In the rows, zero is written as 128.
One turn moves every row onto another: examples first, then more rows asked
Fotel: [116 112 120 125 112 109 126 133 129 148 134  86 157 132 126]
Zud: [108 125  94 128 125 101 117 130 151 119 127 101 139 118 162]
zir: [124 126 112 128 104 109 133 173 110 120 123 111 139 110 149]
vulub: [114 125 108 131 100  99 119 163 160 119 125 107 144 126 154]
lepat: [122 107 110 134 108 124 131 156 120 160 105 120 142 115 136]
vibi: [124 136  81 126 124 108 128 149 156 164 124 122 144 111 124]
Pumat: [123 115  91 140 134 120 128 143 139 169 112 100 133 117 134]
Nupuf: [115 113 109 139 114 106 138 138 102 139 125 119 137 110 139]
kubog: [117 112 114 137 101 123 130 162 110 132 127 115 144 125 131]
zudim: [124 141  92 139 121  84 138 147 153 149 138 117 136 107 128]
maki: [113 111 121 135  94 112 127 163 119 123 119 114 145 123 149]
kizu: [110 122 107 131 105 114 116 161 144 111 131 100 147 134 147]
pupi: [120 119 116 125 112 101 133 130 127 159 138  97 155 123 116]
Kemi: [111 120 117 121 106  95 127 128 134 135 142  92 158 128 129]
Rubev: [125 134 100 126 115 107 119 175 147 120 123  93 138 118 158]
pil: [121 118 116 153 110 107 127 168 137 126 135  89 135 131 137]
tul: [123 141  85 113 124  97 125 152 148 132 118 115 140  99 156]
tudes: [127 126  94 128 116 106 135 151 147 171 112 131 143 106 128]
Nis: [122 116  92 131 119 128 131 146 118 164 113 123 144 114 126]
pelog: [128 119  97 126 123 125 127 162 113 152 104 108 136 106 147]
mip: [117 127 111 122 114  92 126 131 151 147 141  88 158 129 121]
Bozur: [111 139  86 119 114  98 121 145 163 124 135 117 148 119 143]
Kimeb: [136 138  89 126 125 105 134 167 138 160 118 114 136 100 133]
tenav: [115 121 106 117 120  98 127 120 141 158 133  96 158 122 124]
Zofid: [116 133  89 120 115  94 124 145 170 144 118 123 145 111 149]

kizu -> kubog
Pumat -> zudim
And these:
tudes -> Zofid
zir -> pelog
tenav -> mip

